In the data rows, 50 means zero.
Here are some points:
tensor([56, 30, 36, 54, 54, 50, 48, 54, 43, 57, 40, 60, 46, 41, 64, 37,
        33, 53, 56])
tensor([52, 45, 52, 43, 44, 46, 43, 39, 40, 47, 52, 38, 40, 36, 47, 51,
        48, 63, 54])
tensor([46, 23, 65, 68, 47, 51, 42, 37, 54, 50, 61, 54, 54, 56, 33, 58,
        71, 54, 48])
tensor([46, 91, 58, 48, 29, 57, 39, 10, 56, 44, 70, 25, 59, 43, 35, 77,
        45, 59, 49])
tensor([26, 5, 46, 66, 57, 40, 64, 62, 41, 64, 61, 52, 62, 64, 59, 69,
        58, 56, 40])
tensor([43, 59, 38, 41, 35, 54, 63, 41, 60, 53, 31, 33, 44, 51, 48, 37,
        65, 53, 70])
tensor([48, 19, 37, 46, 55, 39, 44, 41, 39, 56, 21, 67, 43, 57, 55, 31,
        42, 49, 51])
tensor([59, 9, 56, 52, 74, 55, 45, 99, 37, 41, 38, 58, 64, 30, 25, 13,
        25, 46, 58])
tensor([52, 3, 34, 45, 51, 42, 64, 60, 41, 40, 58, 36, 41, 41, 55, 47,
        52, 60, 52])
tensor([53, 46, 65, 65, 41, 50, 55, 56, 51, 40, 64, 37, 49, 40, 66, 76,
        43, 62, 49])
tensor([49, 16, 67, 57, 47, 36, 60, 33, 49, 53, 57, 43, 61, 59, 41, 65,
        52, 53, 54])
tensor([27, 47, 46, 40, 57, 63, 43, 64, 60, 36, 60, 20, 66, 51, 57, 16,
        73, 43, 73])
tensor([55, 42, 51, 58, 40, 55, 32, 28, 39, 46, 56, 36, 35, 33, 33, 43,
        52, 58, 49])
tensor([47, 68, 58, 50, 51, 55, 46, 50, 62, 46, 34, 47, 39, 56, 51, 45,
        51, 52, 63])
tensor([77, 42, 99, 39, 78, 25, 67, 25, 37, 99, 38, 18, 74, 79, 27, 45,
        41, 35, 79])
tensor([46, 89, 55, 64, 62, 59, 40, 52, 68, 48, 39, 55, 41, 69, 52, 44,
        55, 39, 46])
tensor([41, 45, 39, 49, 60, 37, 56, 55, 39, 65, 53, 68, 62, 58, 54, 44,
        64, 39, 39])
tensor([56, 77, 70, 64, 38, 55, 40, 12, 48, 44, 72, 28, 40, 49, 18, 63,
        51, 60, 54])
tensor([38, 60, 64, 56, 49, 61, 59, 50, 53, 51, 59, 49, 56, 54, 53, 69,
        45, 50, 51])
tensor([50, 97, 58, 57, 65, 52, 79, 74, 45, 70, 73, 88, 56, 56, 63, 64,
        45, 35, 41])
tensor([61, 54, 47, 53, 63, 58, 47, 62, 58, 45, 64, 72, 55, 54, 58, 61,
        47, 52, 36])
tensor([59, 99, 41, 39, 69, 66, 60, 78, 46, 38, 42, 72, 48, 43, 87, 58,
        44, 36, 20])
tensor([48, 99, 53, 50, 24, 41, 35, 0, 36, 50, 50, 39, 46, 19, 8, 69,
        65, 47, 54])
tensor([56, 13, 49, 30, 5, 21, 57, 13, 62, 56, 52, 43, 53, 25, 43, 83,
        54, 19, 56])
tensor([45, 29, 60, 55, 52, 44, 54, 46, 58, 63, 67, 67, 61, 55, 49, 67,
        43, 50, 37])
tensor([60, 99, 34, 62, 63, 55, 57, 80, 49, 41, 42, 42, 50, 55, 45, 36,
        60, 40, 44])
tensor([59, 60, 50, 51, 49, 57, 65, 61, 60, 54, 69, 74, 57, 58, 60, 74,
        44, 41, 37])
tensor([65, 23, 38, 45, 28, 48, 42, 44, 38, 38, 68, 57, 45, 42, 65, 72,
        63, 64, 44])
tensor([42, 47, 45, 44, 62, 63, 48, 88, 63, 28, 50, 34, 70, 38, 57, 7,
        55, 42, 68])
tensor([43, 0, 39, 54, 61, 41, 43, 72, 31, 43, 48, 91, 46, 52, 35, 20,
        74, 51, 52])
tensor([37, 73, 36, 35, 46, 61, 24, 38, 52, 33, 38, 38, 31, 59, 45, 36,
        60, 63, 62])
tensor([49, 64, 50, 50, 40, 48, 35, 25, 34, 49, 50, 34, 45, 32, 32, 55,
        64, 60, 51])
tensor([59, 72, 71, 52, 37, 64, 68, 45, 73, 53, 23, 58, 36, 66, 50, 47,
        54, 40, 76])
tensor([56, 4, 36, 56, 59, 42, 50, 62, 40, 51, 40, 56, 42, 61, 41, 32,
        72, 49, 56])
tensor([53, 72, 67, 55, 53, 55, 43, 48, 61, 65, 39, 56, 50, 66, 43, 47,
        58, 47, 54])
tensor([55, 98, 50, 51, 31, 54, 36, 11, 39, 46, 60, 24, 49, 37, 24, 61,
        53, 57, 55])
tensor([29, 0, 47, 52, 48, 41, 51, 55, 67, 54, 68, 94, 52, 63, 55, 64,
        50, 38, 29])
tensor([56, 76, 40, 36, 50, 62, 53, 63, 54, 39, 41, 51, 60, 54, 65, 44,
        49, 44, 42])
tensor([45, 0, 45, 53, 47, 67, 44, 61, 48, 37, 31, 21, 58, 37, 41, 20,
        42, 62, 70])
tensor([68, 39, 37, 48, 42, 45, 51, 56, 55, 45, 64, 61, 56, 48, 54, 51,
        49, 51, 46])
tensor([42, 0, 25, 38, 53, 47, 60, 70, 31, 24, 43, 31, 29, 38, 48, 29,
        44, 70, 72])
tensor([43, 42, 51, 62, 43, 53, 51, 48, 50, 47, 64, 37, 37, 61, 45, 62,
        63, 59, 51])
tensor([37, 62, 56, 50, 56, 59, 46, 58, 53, 53, 53, 60, 66, 48, 47, 39,
        63, 50, 49])
tensor([68, 9, 51, 54, 46, 44, 51, 52, 49, 55, 57, 53, 72, 44, 60, 65,
        33, 45, 42])
tensor([83, 92, 55, 49, 30, 64, 38, 21, 52, 31, 54, 16, 15, 41, 32, 37,
        64, 66, 75])
tensor([75, 99, 47, 39, 60, 71, 61, 71, 55, 39, 35, 48, 69, 50, 83, 59,
        42, 37, 27])
tensor([20, 0, 58, 71, 54, 43, 56, 61, 43, 63, 64, 58, 60, 61, 54, 69,
        66, 59, 39])
tensor([74, 48, 52, 55, 38, 55, 46, 33, 67, 41, 41, 27, 41, 54, 56, 46,
        43, 56, 52])
tensor([53, 31, 70, 50, 65, 43, 52, 41, 43, 71, 45, 37, 51, 58, 37, 49,
        44, 47, 59])
tensor([56, 46, 44, 45, 60, 51, 45, 50, 61, 47, 24, 50, 25, 51, 63, 51,
        7, 54, 47])
tensor([46, 42, 55, 54, 54, 53, 52, 47, 45, 52, 43, 38, 54, 43, 48, 50,
        52, 62, 60])
tensor([43, 49, 49, 51, 52, 55, 54, 57, 55, 51, 63, 54, 64, 45, 66, 63,
        39, 57, 44])
tensor([44, 50, 61, 57, 48, 61, 59, 54, 52, 47, 59, 42, 56, 48, 43, 59,
        44, 55, 55])
tensor([48, 43, 72, 55, 49, 52, 54, 49, 57, 40, 51, 41, 45, 51, 54, 70,
        48, 57, 52])
tensor([46, 0, 53, 57, 45, 28, 69, 32, 41, 57, 61, 34, 58, 63, 39, 61,
        47, 49, 53])
tensor([59, 23, 43, 53, 70, 48, 60, 95, 39, 45, 34, 52, 67, 40, 54, 30,
        26, 45, 53])
tensor([23, 0, 50, 67, 60, 43, 64, 71, 40, 66, 66, 71, 62, 61, 64, 68,
        57, 51, 39])
tensor([51, 38, 45, 51, 54, 47, 55, 50, 56, 62, 67, 59, 34, 71, 50, 55,
        45, 48, 44])
tensor([61, 51, 36, 44, 41, 51, 54, 44, 46, 43, 46, 34, 32, 44, 66, 52,
        40, 60, 59])
tensor([57, 0, 42, 51, 49, 34, 52, 43, 46, 68, 67, 50, 45, 51, 46, 46,
        43, 48, 32])
tensor([49, 78, 48, 49, 60, 57, 48, 69, 61, 46, 45, 49, 64, 41, 53, 17,
        39, 35, 48])
tensor([54, 48, 49, 60, 70, 57, 47, 84, 45, 47, 36, 50, 63, 43, 43, 30,
        39, 42, 47])
tensor([7, 0, 50, 68, 55, 36, 67, 73, 50, 84, 35, 62, 67, 55, 58, 67,
        53, 52, 29])
tensor([51, 39, 51, 47, 43, 42, 56, 27, 42, 60, 70, 34, 33, 37, 39, 55,
        31, 56, 36])
tensor([76, 19, 88, 16, 16, 40, 27, 0, 69, 2, 47, 30, 20, 25, 15, 49,
        42, 52, 60])
tensor([62, 82, 45, 34, 57, 63, 52, 72, 50, 36, 37, 50, 68, 53, 77, 49,
        43, 42, 35])
tensor([50, 30, 51, 53, 61, 44, 47, 46, 54, 67, 71, 60, 41, 77, 46, 55,
        40, 41, 40])
tensor([30, 80, 39, 47, 53, 54, 63, 61, 77, 59, 94, 94, 66, 48, 65, 69,
        31, 54, 23])
tensor([73, 84, 56, 41, 56, 64, 52, 61, 59, 45, 45, 57, 77, 50, 69, 59,
        45, 44, 25])
tensor([46, 57, 49, 60, 65, 50, 38, 60, 48, 56, 37, 67, 38, 69, 42, 35,
        68, 49, 55])
tensor([61, 59, 32, 44, 38, 56, 57, 54, 57, 50, 48, 55, 31, 51, 60, 54,
        58, 54, 50])
tensor([80, 90, 64, 49, 65, 61, 71, 77, 49, 41, 62, 90, 65, 33, 70, 58,
        37, 46, 28])
tensor([52, 12, 45, 47, 58, 50, 44, 56, 47, 48, 37, 75, 42, 45, 62, 34,
        31, 48, 43])
tensor([61, 69, 55, 48, 60, 57, 42, 53, 60, 40, 58, 64, 55, 54, 58, 58,
        47, 49, 37])
tensor([99, 99, 99, 30, 99, 52, 47, 5, 0, 99, 28, 0, 62, 68, 9, 0,
        34, 31, 99])
tensor([43, 0, 54, 38, 45, 34, 34, 22, 25, 66, 39, 40, 33, 30, 31, 38,
        77, 57, 51])
tensor([10, 40, 57, 42, 60, 45, 16, 34, 44, 44, 28, 65, 54, 58, 51, 25,
        68, 48, 65])
tensor([66, 32, 50, 42, 42, 52, 48, 39, 62, 29, 55, 57, 49, 53, 55, 61,
        44, 55, 46])
tensor([32, 50, 49, 64, 41, 45, 55, 44, 51, 63, 59, 50, 40, 42, 36, 61,
        45, 62, 54])
tensor([99, 49, 83, 58, 53, 48, 15, 16, 10, 73, 53, 11, 57, 46, 42, 38,
        57, 62, 67])
tensor([60, 46, 49, 40, 42, 58, 52, 44, 46, 44, 43, 31, 29, 41, 60, 54,
        22, 57, 57])
tensor([43, 29, 57, 64, 56, 42, 46, 49, 45, 71, 57, 79, 71, 48, 54, 49,
        52, 37, 35])
tensor([49, 80, 49, 43, 54, 62, 59, 62, 57, 48, 64, 48, 65, 46, 86, 66,
        25, 50, 42])
tensor([60, 56, 39, 49, 65, 62, 47, 97, 48, 37, 39, 47, 52, 36, 44, 18,
        31, 47, 56])
tensor([59, 76, 47, 48, 31, 52, 41, 22, 43, 47, 58, 32, 42, 41, 40, 61,
        49, 55, 53])
tensor([68, 66, 70, 57, 40, 63, 66, 49, 64, 64, 35, 53, 45, 69, 47, 49,
        56, 43, 78])
tensor([36, 3, 59, 64, 70, 45, 57, 69, 26, 87, 28, 51, 55, 69, 49, 38,
        79, 58, 57])
tensor([50, 48, 35, 32, 55, 51, 58, 66, 45, 41, 47, 49, 52, 49, 70, 42,
        41, 51, 49])
tensor([9, 63, 43, 38, 67, 50, 42, 62, 41, 31, 62, 46, 65, 51, 60, 0,
        77, 36, 68])
tensor([44, 55, 32, 53, 63, 49, 58, 85, 36, 38, 61, 99, 33, 46, 46, 36,
        66, 48, 54])
tensor([28, 53, 65, 67, 41, 45, 51, 41, 62, 48, 61, 62, 49, 52, 39, 78,
        73, 66, 46])
Then 24 other points, each followed by its number:
tensor([42, 26, 38, 53, 74, 31, 44, 70, 64, 40, 15, 64, 50, 53, 70, 26,
        18, 51, 45]) 0
tensor([55, 68, 62, 60, 59, 55, 43, 51, 62, 51, 65, 62, 68, 58, 62, 67,
        44, 46, 32]) 1
tensor([48, 64, 71, 45, 42, 52, 33, 38, 38, 33, 46, 39, 35, 30, 50, 69,
        60, 69, 56]) 2
tensor([26, 18, 61, 31, 49, 68, 23, 43, 63, 31, 46, 39, 43, 61, 31, 22,
        44, 44, 66]) 3
tensor([41, 75, 49, 40, 56, 63, 28, 58, 58, 38, 32, 50, 59, 43, 66, 26,
        31, 44, 59]) 4
tensor([35, 18, 50, 55, 42, 30, 53, 28, 46, 74, 76, 28, 35, 47, 30, 47,
        45, 54, 39]) 5
tensor([55, 0, 57, 50, 44, 42, 46, 39, 54, 38, 68, 58, 60, 43, 39, 60,
        54, 59, 43]) 6
tensor([54, 64, 53, 43, 36, 49, 43, 22, 39, 50, 59, 28, 42, 36, 33, 65,
        41, 58, 54]) 7
tensor([38, 23, 64, 59, 58, 44, 58, 55, 47, 70, 62, 73, 60, 55, 44, 59,
        59, 48, 48]) 8
tensor([51, 43, 59, 42, 33, 31, 59, 23, 58, 69, 55, 44, 62, 53, 44, 78,
        49, 35, 45]) 9
tensor([28, 33, 61, 59, 63, 42, 69, 70, 37, 74, 69, 79, 66, 58, 55, 61,
        59, 47, 43]) 10
tensor([71, 99, 42, 41, 56, 67, 61, 67, 57, 42, 47, 57, 64, 51, 81, 60,
        42, 39, 33]) 11
tensor([56, 75, 42, 46, 53, 59, 52, 61, 66, 35, 43, 52, 44, 56, 72, 55,
        36, 50, 47]) 12
tensor([50, 71, 49, 41, 49, 60, 56, 64, 53, 54, 50, 53, 74, 50, 52, 48,
        53, 38, 51]) 13
tensor([59, 34, 50, 51, 62, 57, 57, 67, 48, 49, 43, 45, 66, 49, 51, 45,
        41, 49, 51]) 14
tensor([57, 84, 42, 37, 49, 59, 57, 63, 54, 40, 43, 55, 61, 56, 65, 43,
        49, 41, 45]) 15
tensor([35, 56, 47, 71, 30, 37, 63, 26, 34, 63, 63, 15, 47, 35, 48, 74,
        24, 55, 38]) 16
tensor([38, 23, 41, 42, 41, 55, 46, 42, 31, 47, 63, 42, 51, 24, 41, 57,
        51, 64, 46]) 17
tensor([59, 42, 33, 57, 52, 47, 67, 64, 57, 64, 76, 69, 58, 40, 52, 40,
        39, 47, 31]) 18
tensor([11, 11, 33, 65, 41, 23, 66, 41, 44, 86, 56, 27, 37, 49, 34, 58,
        49, 56, 30]) 19
tensor([47, 24, 60, 42, 26, 25, 43, 14, 63, 66, 67, 61, 61, 50, 27, 73,
        67, 34, 38]) 20
tensor([49, 71, 42, 40, 45, 59, 50, 51, 55, 57, 50, 61, 55, 52, 47, 48,
        75, 50, 52]) 21
tensor([44, 30, 50, 39, 24, 27, 56, 26, 55, 60, 59, 43, 57, 43, 42, 75,
        52, 39, 44]) 22
tensor([57, 20, 49, 48, 55, 42, 41, 49, 46, 62, 44, 80, 61, 48, 61, 43,
        39, 37, 33]) 23
Which of these numbered points is nearest to each point below, ignoring the 3 directions in which the first points spread most? Its number follows each.
tensor([60, 18, 41, 55, 58, 51, 62, 73, 42, 36, 69, 89, 53, 43, 54, 53,
        53, 53, 44]) > 6
tensor([55, 71, 55, 49, 35, 47, 38, 18, 38, 50, 58, 31, 47, 35, 27, 65,
        56, 56, 50]) > 7
tensor([63, 77, 57, 47, 36, 58, 40, 17, 45, 48, 58, 21, 47, 38, 29, 58,
        41, 55, 58]) > 7
tensor([64, 13, 57, 54, 49, 35, 47, 41, 52, 69, 46, 77, 60, 53, 62, 49,
        17, 33, 38]) > 23
tensor([42, 18, 53, 35, 0, 1, 45, 2, 72, 65, 64, 58, 52, 42, 15, 83,
        82, 17, 49]) > 20
tensor([47, 69, 54, 53, 42, 62, 48, 39, 72, 32, 34, 48, 27, 64, 51, 51,
        49, 52, 62]) > 12
tensor([68, 40, 48, 54, 48, 54, 54, 46, 65, 42, 31, 31, 36, 50, 62, 45,
        30, 55, 60]) > 12
tensor([58, 53, 57, 41, 42, 51, 44, 28, 42, 49, 58, 35, 43, 37, 39, 58,
        34, 57, 51]) > 7
tensor([55, 65, 63, 43, 30, 41, 59, 30, 59, 57, 47, 50, 60, 51, 48, 86,
        48, 35, 58]) > 9
tensor([71, 96, 45, 36, 58, 68, 63, 72, 54, 40, 40, 53, 68, 54, 84, 56,
        43, 40, 29]) > 11
tensor([67, 94, 59, 56, 65, 61, 38, 58, 66, 44, 59, 60, 59, 57, 68, 63,
        38, 47, 33]) > 1
tensor([34, 0, 40, 41, 1, 11, 66, 21, 71, 55, 35, 46, 73, 24, 52, 98,
        42, 29, 34]) > 22
tensor([30, 85, 29, 27, 34, 82, 29, 39, 32, 24, 38, 18, 50, 24, 41, 31,
        78, 65, 72]) > 17
tensor([27, 63, 33, 61, 88, 43, 30, 63, 81, 43, 8, 62, 20, 51, 59, 38,
        0, 39, 38]) > 0
tensor([62, 34, 47, 59, 66, 54, 65, 82, 42, 52, 41, 45, 68, 47, 58, 46,
        32, 45, 49]) > 14
tensor([52, 48, 39, 43, 15, 25, 51, 15, 64, 48, 74, 26, 32, 10, 36, 38,
        33, 51, 47]) > 18
tensor([53, 27, 77, 50, 52, 59, 68, 45, 57, 54, 36, 64, 34, 67, 25, 60,
        58, 35, 79]) > 8
tensor([49, 32, 37, 53, 56, 35, 49, 56, 87, 36, 3, 64, 14, 52, 64, 28,
        0, 53, 58]) > 0
tensor([56, 14, 47, 56, 55, 65, 64, 91, 50, 44, 37, 33, 64, 35, 49, 28,
        48, 45, 60]) > 14
tensor([59, 67, 54, 48, 25, 29, 61, 16, 57, 54, 68, 41, 61, 43, 37, 80,
        38, 33, 46]) > 22
tensor([38, 55, 69, 50, 49, 45, 58, 41, 56, 71, 50, 62, 61, 55, 37, 45,
        65, 45, 58]) > 8
tensor([44, 79, 37, 44, 35, 47, 32, 19, 27, 46, 51, 28, 41, 27, 27, 64,
        68, 58, 52]) > 17
tensor([89, 99, 36, 44, 58, 43, 70, 81, 67, 61, 47, 67, 82, 45, 68, 33,
        7, 22, 12]) > 18
tensor([75, 99, 50, 41, 55, 62, 63, 54, 56, 51, 43, 63, 69, 60, 87, 80,
        36, 35, 18]) > 11
tensor([33, 33, 49, 60, 42, 35, 57, 48, 56, 73, 65, 71, 68, 54, 49, 70,
        30, 37, 42]) > 9
tensor([51, 8, 49, 43, 53, 53, 52, 57, 46, 36, 64, 66, 54, 39, 50, 53,
        49, 59, 49]) > 6
tensor([42, 60, 37, 26, 38, 50, 31, 34, 41, 68, 31, 70, 65, 50, 43, 29,
        89, 46, 54]) > 21
tensor([54, 70, 59, 46, 37, 53, 37, 15, 41, 50, 58, 25, 48, 34, 28, 64,
        46, 56, 52]) > 7
tensor([61, 82, 42, 59, 69, 42, 39, 52, 68, 54, 18, 70, 22, 55, 60, 59,
        0, 49, 36]) > 0
tensor([51, 30, 53, 62, 70, 42, 54, 99, 36, 53, 42, 49, 63, 34, 7, 5,
        39, 39, 64]) > 18
tensor([39, 57, 65, 45, 53, 78, 22, 44, 31, 20, 23, 12, 36, 31, 29, 22,
        64, 69, 81]) > 2
tensor([52, 82, 9, 38, 46, 70, 65, 85, 61, 43, 49, 49, 48, 42, 52, 9,
        80, 49, 53]) > 21
tensor([66, 77, 41, 72, 70, 74, 57, 87, 53, 49, 22, 38, 48, 43, 48, 47,
        25, 35, 39]) > 14
tensor([86, 99, 60, 49, 58, 50, 39, 53, 51, 66, 55, 99, 72, 50, 70, 81,
        24, 28, 0]) > 23
tensor([57, 65, 50, 40, 46, 60, 56, 64, 53, 53, 46, 54, 73, 51, 56, 51,
        53, 37, 52]) > 13
tensor([0, 40, 37, 71, 31, 24, 75, 31, 53, 80, 45, 33, 43, 33, 17, 76,
        36, 54, 27]) > 19
tensor([34, 99, 18, 78, 70, 49, 42, 79, 63, 39, 31, 39, 41, 56, 36, 16,
        48, 29, 38]) > 19
tensor([43, 0, 35, 53, 46, 29, 57, 48, 45, 75, 71, 52, 44, 48, 52, 54,
        39, 46, 24]) > 5
tensor([57, 0, 46, 38, 50, 34, 33, 39, 38, 52, 22, 68, 54, 52, 63, 37,
        41, 44, 46]) > 23
tensor([25, 33, 67, 38, 48, 42, 27, 22, 42, 58, 8, 45, 68, 56, 72, 41,
        40, 35, 76]) > 4
tensor([46, 59, 54, 50, 37, 40, 58, 32, 55, 64, 57, 52, 60, 66, 46, 83,
        60, 38, 48]) > 9
tensor([67, 99, 47, 37, 54, 73, 60, 71, 54, 42, 40, 54, 64, 51, 81, 55,
        45, 38, 33]) > 11
tensor([55, 20, 63, 58, 42, 55, 25, 13, 35, 67, 65, 44, 43, 29, 9, 39,
        63, 63, 32]) > 18
tensor([42, 30, 58, 54, 61, 46, 49, 47, 56, 66, 68, 60, 39, 81, 46, 61,
        42, 50, 41]) > 1
tensor([43, 31, 47, 54, 60, 46, 54, 49, 54, 65, 72, 58, 38, 83, 47, 58,
        33, 44, 42]) > 5
tensor([70, 99, 51, 35, 63, 71, 59, 73, 58, 39, 29, 46, 72, 52, 87, 55,
        42, 40, 24]) > 11
tensor([73, 49, 66, 53, 41, 53, 41, 22, 55, 56, 52, 40, 50, 45, 37, 69,
        26, 51, 43]) > 14
tensor([68, 44, 59, 58, 59, 56, 62, 68, 55, 41, 76, 93, 69, 43, 58, 68,
        47, 47, 28]) > 6
tensor([51, 99, 92, 75, 38, 61, 23, 31, 58, 25, 56, 50, 34, 57, 37, 63,
        83, 89, 66]) > 2
tensor([72, 58, 99, 54, 67, 57, 53, 26, 57, 56, 50, 51, 50, 71, 11, 58,
        53, 44, 86]) > 8
tensor([69, 7, 51, 50, 32, 42, 33, 35, 38, 48, 65, 70, 58, 39, 51, 71,
        70, 64, 37]) > 6
tensor([50, 47, 42, 40, 54, 62, 44, 56, 55, 38, 36, 34, 40, 43, 71, 35,
        35, 62, 55]) > 12
tensor([35, 80, 64, 52, 64, 41, 76, 62, 41, 79, 66, 77, 58, 54, 57, 56,
        55, 38, 52]) > 10
tensor([67, 37, 36, 35, 38, 55, 51, 42, 60, 24, 35, 21, 26, 44, 75, 48,
        33, 61, 62]) > 12
tensor([38, 99, 42, 46, 78, 10, 36, 99, 30, 38, 52, 58, 56, 47, 8, 0,
        53, 39, 56]) > 5
tensor([69, 95, 46, 34, 60, 67, 59, 73, 53, 36, 32, 48, 65, 54, 82, 52,
        45, 39, 30]) > 11
tensor([35, 51, 57, 56, 64, 39, 77, 71, 40, 75, 67, 78, 61, 59, 60, 61,
        51, 45, 46]) > 10
tensor([72, 16, 84, 34, 33, 43, 42, 17, 88, 57, 47, 99, 38, 90, 39, 70,
        78, 10, 51]) > 20
tensor([67, 68, 50, 52, 51, 56, 53, 44, 57, 54, 22, 31, 17, 60, 54, 36,
        29, 47, 59]) > 12
tensor([7, 36, 47, 38, 62, 36, 22, 41, 44, 43, 28, 72, 58, 59, 58, 15,
        61, 49, 59]) > 4
tensor([74, 54, 40, 35, 30, 75, 51, 33, 56, 40, 47, 35, 61, 47, 69, 62,
        45, 53, 38]) > 11
tensor([33, 46, 62, 58, 51, 43, 50, 46, 56, 55, 70, 61, 44, 63, 42, 71,
        55, 57, 43]) > 8
tensor([69, 89, 50, 36, 56, 64, 50, 64, 57, 38, 38, 50, 67, 51, 71, 53,
        47, 42, 31]) > 11
tensor([62, 25, 56, 38, 22, 23, 51, 22, 61, 71, 57, 45, 55, 49, 33, 62,
        73, 26, 54]) > 20
tensor([66, 46, 44, 48, 41, 55, 51, 43, 55, 44, 45, 30, 33, 45, 58, 49,
        35, 57, 55]) > 12
tensor([52, 14, 49, 46, 33, 39, 26, 43, 34, 47, 39, 45, 40, 19, 46, 45,
        74, 65, 51]) > 2
tensor([38, 10, 49, 86, 30, 24, 63, 51, 40, 51, 84, 19, 58, 40, 56, 75,
        33, 71, 35]) > 16
tensor([24, 25, 50, 59, 44, 42, 55, 46, 57, 67, 69, 58, 48, 43, 34, 61,
        44, 56, 38]) > 5
tensor([42, 17, 53, 84, 27, 22, 61, 50, 43, 51, 85, 15, 61, 40, 52, 70,
        34, 73, 38]) > 16
tensor([65, 7, 53, 51, 34, 42, 33, 34, 41, 50, 70, 67, 57, 46, 48, 69,
        64, 62, 37]) > 6
tensor([67, 0, 53, 48, 69, 34, 37, 77, 30, 46, 47, 46, 0, 29, 71, 0,
        60, 79, 19]) > 2
tensor([51, 75, 61, 54, 32, 32, 52, 25, 60, 65, 61, 48, 69, 56, 23, 78,
        69, 41, 52]) > 20
tensor([34, 31, 62, 64, 59, 43, 68, 68, 38, 71, 71, 81, 65, 55, 57, 61,
        60, 45, 45]) > 10
tensor([52, 87, 53, 47, 25, 26, 47, 8, 42, 58, 57, 34, 57, 32, 26, 70,
        56, 41, 58]) > 22
tensor([52, 57, 55, 51, 38, 50, 49, 39, 57, 53, 60, 54, 60, 53, 38, 68,
        60, 48, 50]) > 13
tensor([30, 21, 28, 59, 80, 39, 50, 86, 60, 37, 18, 51, 40, 41, 72, 24,
        5, 49, 53]) > 0
tensor([28, 74, 72, 69, 80, 37, 60, 74, 42, 84, 67, 97, 62, 62, 46, 48,
        66, 39, 39]) > 10
tensor([99, 99, 99, 29, 54, 1, 73, 0, 31, 99, 41, 0, 68, 84, 1, 13,
        40, 21, 99]) > 9
tensor([73, 50, 49, 47, 58, 58, 60, 67, 55, 30, 69, 76, 57, 42, 70, 65,
        36, 52, 34]) > 6
tensor([33, 75, 63, 49, 64, 56, 41, 61, 68, 38, 51, 24, 62, 48, 68, 19,
        21, 25, 59]) > 4
tensor([51, 65, 42, 34, 51, 58, 48, 62, 54, 40, 43, 49, 56, 53, 65, 39,
        49, 47, 46]) > 15
tensor([0, 0, 26, 16, 52, 59, 28, 64, 51, 11, 81, 34, 38, 63, 43, 0,
        68, 53, 94]) > 3
tensor([58, 55, 51, 54, 49, 55, 58, 53, 62, 53, 72, 57, 51, 54, 64, 72,
        36, 52, 37]) > 14
tensor([52, 99, 33, 21, 50, 64, 60, 74, 58, 42, 34, 38, 72, 61, 76, 31,
        59, 44, 42]) > 15
tensor([20, 22, 49, 32, 43, 71, 38, 44, 60, 26, 38, 28, 36, 52, 34, 14,
        56, 51, 79]) > 3
tensor([46, 24, 58, 46, 20, 20, 54, 22, 61, 62, 57, 46, 63, 47, 30, 80,
        55, 36, 48]) > 22
tensor([44, 26, 66, 55, 36, 53, 54, 37, 55, 54, 46, 50, 56, 36, 40, 64,
        43, 57, 57]) > 14
tensor([40, 31, 48, 74, 33, 33, 60, 54, 46, 51, 84, 26, 57, 37, 65, 69,
        22, 75, 33]) > 16
tensor([51, 59, 62, 48, 36, 48, 34, 14, 40, 52, 60, 34, 51, 37, 22, 65,
        52, 58, 48]) > 7
tensor([52, 77, 48, 45, 36, 50, 41, 19, 36, 48, 58, 28, 41, 34, 30, 64,
        51, 57, 56]) > 7
tensor([22, 24, 44, 28, 45, 68, 35, 58, 60, 28, 44, 29, 33, 60, 50, 22,
        35, 43, 69]) > 3
tensor([46, 0, 55, 61, 51, 29, 62, 42, 51, 80, 78, 60, 51, 58, 50, 57,
        26, 44, 22]) > 5
tensor([0, 66, 62, 57, 56, 47, 28, 31, 60, 53, 11, 63, 31, 58, 50, 13,
        55, 37, 76]) > 4
tensor([50, 38, 60, 55, 48, 52, 66, 50, 63, 61, 65, 69, 46, 62, 49, 77,
        44, 42, 50]) > 8
tensor([48, 62, 50, 46, 39, 52, 42, 30, 34, 50, 55, 32, 44, 33, 36, 56,
        51, 60, 53]) > 7
tensor([42, 47, 53, 54, 38, 43, 55, 39, 55, 56, 62, 48, 59, 50, 41, 71,
        56, 50, 50]) > 13
tensor([44, 99, 78, 56, 24, 70, 35, 19, 67, 0, 96, 32, 0, 61, 17, 69,
        63, 59, 76]) > 3
tensor([50, 47, 45, 54, 53, 55, 45, 57, 45, 53, 49, 66, 49, 46, 56, 42,
        39, 47, 46]) > 7
tensor([40, 53, 66, 69, 71, 50, 55, 61, 56, 64, 51, 80, 28, 77, 50, 50,
        57, 48, 49]) > 8
tensor([13, 48, 47, 37, 62, 48, 32, 53, 52, 34, 47, 46, 64, 54, 63, 11,
        63, 41, 70]) > 4
tensor([71, 47, 46, 62, 56, 59, 48, 64, 46, 57, 35, 42, 10, 68, 33, 20,
        91, 54, 64]) > 21
tensor([52, 57, 49, 54, 59, 53, 70, 73, 48, 54, 75, 88, 62, 53, 63, 64,
        61, 40, 36]) > 8
tensor([50, 28, 47, 40, 48, 43, 45, 55, 34, 49, 48, 49, 34, 35, 61, 48,
        44, 62, 54]) > 7
tensor([38, 64, 59, 53, 60, 44, 72, 60, 45, 72, 60, 69, 56, 58, 56, 54,
        54, 41, 53]) > 10
tensor([43, 29, 56, 46, 23, 27, 50, 24, 62, 59, 68, 48, 49, 45, 29, 69,
        63, 38, 51]) > 22
tensor([85, 62, 22, 35, 30, 77, 19, 42, 73, 0, 42, 11, 13, 32, 72, 43,
        46, 85, 50]) > 12
tensor([57, 9, 52, 55, 51, 42, 40, 45, 45, 67, 52, 68, 57, 47, 42, 44,
        49, 49, 36]) > 23
tensor([64, 88, 59, 45, 74, 64, 44, 62, 46, 52, 34, 48, 69, 59, 63, 53,
        39, 36, 21]) > 1
tensor([46, 47, 50, 41, 37, 41, 50, 31, 57, 60, 64, 54, 60, 55, 45, 75,
        59, 44, 46]) > 13
tensor([53, 25, 54, 36, 26, 32, 49, 26, 59, 61, 62, 51, 57, 54, 46, 73,
        54, 33, 41]) > 22
